((9, 26, -5, -9, 5, 27, -4, -1, -20, 0, 8, -22), (7, -30, 15, 14, 18, 3, -3, -8, -18, -7, 24, -5), (8, 5, 1, -1, 14, 25, -6, -5, -28, -4, 20, -23), (11, -28, 12, 14, 18, 8, -1, -6, -19, -8, 22, -9), (28, -32, 8, 14, 17, 12, 6, 7, -9, -13, 14, -3), (31, 17, -13, -9, 0, 28, 10, 17, 3, -2, -8, -11))
Find the entry just right of 6.
Answer: 7
The entry just left of the smallest entry -> 28
Find the entry just left of -18.
Answer: -8
The entry just right of the smallest entry -> 8
The entry just left of -20: -1
Find the entry just left of 24.
Answer: -7
Find the entry just right of 9.
Answer: 26
Find the entry just right of 31.
Answer: 17
The largest entry -> 31

x =
[[-1.45 -0.61 -1.46 -1.91 -3.19 -0.50  1.17  0.43 -1.26 -1.21 -0.14 -0.32]
 [ 0.37  1.04  1.48  0.97  1.09 -0.92 -0.46 -0.71  0.96  2.67 -0.75 -0.31]
 [-0.65 -0.87 -0.69 -1.60 -3.43 -0.07  0.93  0.45 -2.25 -1.30 -0.25  0.11]
 [-1.92 -0.77 -1.67 -1.05 -6.54 -1.54 -0.43 -0.18 -2.21 -1.92 -0.11  2.00]
 [ 0.96 -0.02  1.41  1.90  3.27 -0.47 -0.94 -0.65  1.81  1.93  0.55 -0.54]
 [ 1.06  0.26  2.15  2.03  4.48 -1.53 -1.22 -0.53  2.07  2.64  0.92 -0.03]
 [ 1.98  0.91  1.07  1.76  3.19 -0.36 -1.05 -0.17  1.97  2.00  1.36 -0.14]
 [ 1.72  0.71  1.36  2.10  2.99 -0.20 -1.17 -0.05  1.59  0.81  0.15  0.55]
 [ 0.44  0.75  1.86  2.32  3.51 -1.66 -1.78 -0.86  1.73  3.34  0.77  0.73]
 [ 1.56  0.43  3.13  2.61  2.21 -1.15 -1.52 -0.47  1.60  2.32  0.42  0.79]
 [ 1.16  0.65  1.59  1.04  0.48 -1.34 -0.62 -0.60  0.69  1.64  0.03  1.04]
 [ 1.16  0.15  2.34  2.63  3.39 -0.95 -1.00 -0.50  2.30  1.94  0.73 -0.13]]
Rows and columns are numbered from 0.
The entry in row 2 and column 0: -0.65
The entry directly above the largest entry is 3.27
Find the entry in row 1 and column 0.
Answer: 0.37
The bottom-left entry: 1.16
The entry at row 0, column 1: -0.61
Find the entry at row 0, column 0.
Answer: -1.45
The bottom entry of the column that holds the largest entry: 3.39
Find the entry directly above 1.97.
Answer: 2.07
The entry just left of the largest entry: 2.03
The entry directly below 1.97 -> 1.59
Find the entry directly below -0.07.
Answer: -1.54
The entry in the top-right corner: -0.32
The entry in row 2 and column 2 is -0.69
The entry directly above -0.92 is -0.50
Find the entry directly above 1.81.
Answer: -2.21
Find the entry in the bottom-right corner.
Answer: -0.13
Find the entry in row 1 and column 1.
Answer: 1.04
Find the entry just right of the largest entry.
Answer: -1.53
Find the entry directly above 3.19.
Answer: 4.48
Find the entry directly below 1.73.
Answer: 1.60
The entry in row 0 and column 2 is -1.46
Find the entry just left of -0.36.
Answer: 3.19
Find the entry at row 1, column 2.
Answer: 1.48
Find the entry directly above the smallest entry.
Answer: -3.43
Find the entry directly below -0.11.
Answer: 0.55
Find the entry just right of -0.02.
Answer: 1.41
Find the entry just left of -0.60.
Answer: -0.62
Find the entry just right of -1.52.
Answer: -0.47
Find the entry just right of 3.39.
Answer: -0.95
Find the entry just left of -1.30.
Answer: -2.25

grid =
array([[ 0.13, -0.15, -0.11, -0.07, -0.15,  0.03,  0.25,  0.01,  0.08,
         0.00, -0.09, -0.15,  0.03,  0.11, -0.07],
       [ 0.11,  0.03, -0.04, -0.08, -0.05, -0.04, -0.13, -0.04,  0.14,
         0.02,  0.05, -0.02, -0.08, -0.05,  0.00],
       [-0.12, -0.05,  0.02,  0.13,  0.02,  0.07,  0.18,  0.07, -0.16,
         0.08, -0.07, -0.02, -0.01,  0.05,  0.06],
       [ 0.04,  0.07,  0.07, -0.04,  0.09, -0.03, -0.07, -0.03,  0.07,
        -0.13,  0.07,  0.10,  0.17,  0.02, -0.05]])
Which number is the entry just right of 0.18?
Answer: 0.07
The entry just right of the smallest entry -> 0.08
Which number is the entry just left of -0.11?
Answer: -0.15
Which number is the minimum?
Answer: -0.16
Which number is the entry just right of the largest entry?
Answer: 0.01

arr =
[[-1.00  0.32 -0.45 -0.54 -0.84 -0.50  0.76 -0.54 -0.05 -0.51  0.42 -0.33
  -3.03 -0.36  1.47]
 [-0.72 -0.62  0.69 -0.17 -0.38 -0.30 -0.54  0.00  0.28 -0.09  0.64  0.43
  -0.86  0.30  0.24]
 [ 0.06 -0.47 -0.06  0.07  0.23  0.03 -0.06 -0.79 -0.04  0.80 -0.36 -0.57
  -2.32  0.00  0.78]
 [-0.24 -0.40  0.29 -0.36  0.02 -0.05 -0.45  0.11 -0.37  0.38  0.43  0.85
  -2.97 -0.10 -2.42]
 [-1.04  0.19 -0.49 -0.99 -0.10 -1.10  0.29 -0.74 -0.56  0.63 -0.84  0.22
   3.54 -0.64 -1.66]
 [-0.32 -0.05 -0.64  0.40 -0.12 -0.24  0.07  0.61 -0.16 -0.37 -0.28  0.36
  -2.94 -0.15 -0.74]
 [ 0.97 -0.27  0.99 -0.05  0.42 -0.15 -0.12 -0.11 -0.30  0.12 -0.77  0.08
  -6.44  0.47  0.18]
 [-0.79 -0.94 -0.26 -0.51 -1.01  0.13 -0.18  0.83  0.50  0.15 -0.01  0.11
  -1.71 -0.05  1.18]
 [ 0.30 -0.19 -0.71 -1.03  0.31 -0.07 -0.36 -0.34 -0.12  0.58 -0.85 -0.13
   0.67  0.05  1.13]]
Report the entry at the centre.
-0.74
The entry just left of 0.36 is -0.28
Report the minimum.
-6.44
Report the entry just left of 1.13.
0.05
The maximum: 3.54
The first entry in reading order -> -1.00
Report the entry just right of the smallest entry.
0.47
Report the entry just right of the largest entry.
-0.64
Report the second largest entry.
1.47
Report the entry just left of -0.47.
0.06
Report the entry just right of 0.97.
-0.27
The entry just left of the smallest entry: 0.08
The entry just right of 0.61 is -0.16
The second entry in reading order: 0.32
The entry just right of -0.11: -0.30

m =
[[  0.1  23.6   8.6  16.3  -1.2  15.4   7.6   6.5  -3.1   9.7   0.8  13.9
   -4.7  21.5]
 [ 19.9  -0.9  11.5   3.7  21.9   3.6   4.8  18.1  23.2   8.2  13.4   7.1
   23.6   3.4]
 [ 15.0  21.4  15.0  11.9   3.4  10.0   3.9   3.3  -1.6   9.0   0.0  18.1
    5.4  14.4]
 [ -2.5   9.9  17.0  23.4  10.4  10.7   6.9   9.1  12.8  14.8   4.6  15.0
   11.7   7.7]
 [ 10.9  17.1  15.8   6.0  13.2   9.1   9.3   1.2   0.1   9.3   7.9  16.6
   15.8  21.1]
 [  5.8   3.5  10.0  15.0  15.3   8.9  12.1   8.5   7.2  13.3  10.4   7.5
   10.1  12.5]
 [ 11.3   7.2   1.9  -2.5  13.3   9.6  12.7  13.1  12.7   5.8  14.4   4.6
    9.7  10.7]
 [ 25.3  12.6   2.1  12.0  -0.5  10.8   2.3  16.4   5.8   5.9   1.5   6.8
   -5.9  12.9]
 [  8.5  14.0  14.7  16.1   9.9  10.1  -3.3  22.4  18.6   9.6   0.0  13.4
   10.3   5.6]
 [  9.8  11.4   5.5  11.3   3.3  13.4  10.3   9.8   8.7   9.2   7.1   8.5
    1.4   8.2]
 [ 27.3  31.5   6.8   8.2 -11.4  16.9   5.3   3.1 -16.0   5.5   1.3  10.5
  -10.2  24.5]]
The third largest entry: 25.3
The largest entry is 31.5
The entry just right of 4.8 -> 18.1
The entry just left of the largest entry is 27.3
The entry just right of -3.1?
Answer: 9.7
The 4th entry in reading order?
Answer: 16.3
The second smallest entry?
Answer: -11.4
The entry just left of 11.9?
Answer: 15.0
The entry just left of the smallest entry?
Answer: 3.1
The first entry in reading order -> 0.1

a =
[-0.33  3.83 -1.15 -2.49  4.13  1.39 -0.78 -6.44 -0.81 -0.14  3.83  0.24
 -4.01 -4.97]
The 3rd smallest entry -> -4.01
The 1st entry from the right is -4.97
Find the first entry from the left.
Answer: -0.33
Find the entry just right of the largest entry.
Answer: 1.39
Find the third entry from the right.
Answer: 0.24
The entry just right of -0.78 -> -6.44
The entry just right of -0.81 is -0.14

W =
[[ 2.18 -4.53  1.43 -1.99  6.23 -2.93  1.71  2.14  2.71 -1.04  1.71  3.01
   2.43 -1.52 -2.92 -5.63]
 [ 2.19 -4.52  1.43 -1.98  6.22 -2.92  1.72  2.13  2.70 -1.04  1.72  3.00
   2.42 -1.51 -2.93 -5.62]
 [-1.27 -5.86  0.29 -3.11  5.59 -4.15 -1.57  2.50  3.05 -0.68 -0.43  3.20
   2.32 -3.36  1.47 -3.39]]
The entry just right of 2.42 -> -1.51
Report the entry just right of 5.59.
A: -4.15
The entry just left of 0.29 -> -5.86
The entry just left of the largest entry -> -1.99
Report the entry just right of the smallest entry.
A: 0.29
The largest entry -> 6.23
Report the entry just right of 2.43.
A: -1.52
Report the entry just left of 2.70.
A: 2.13
Report the entry just left of 5.59.
A: -3.11
Report the entry just right of the largest entry.
A: -2.93
The entry just right of 1.47 is -3.39
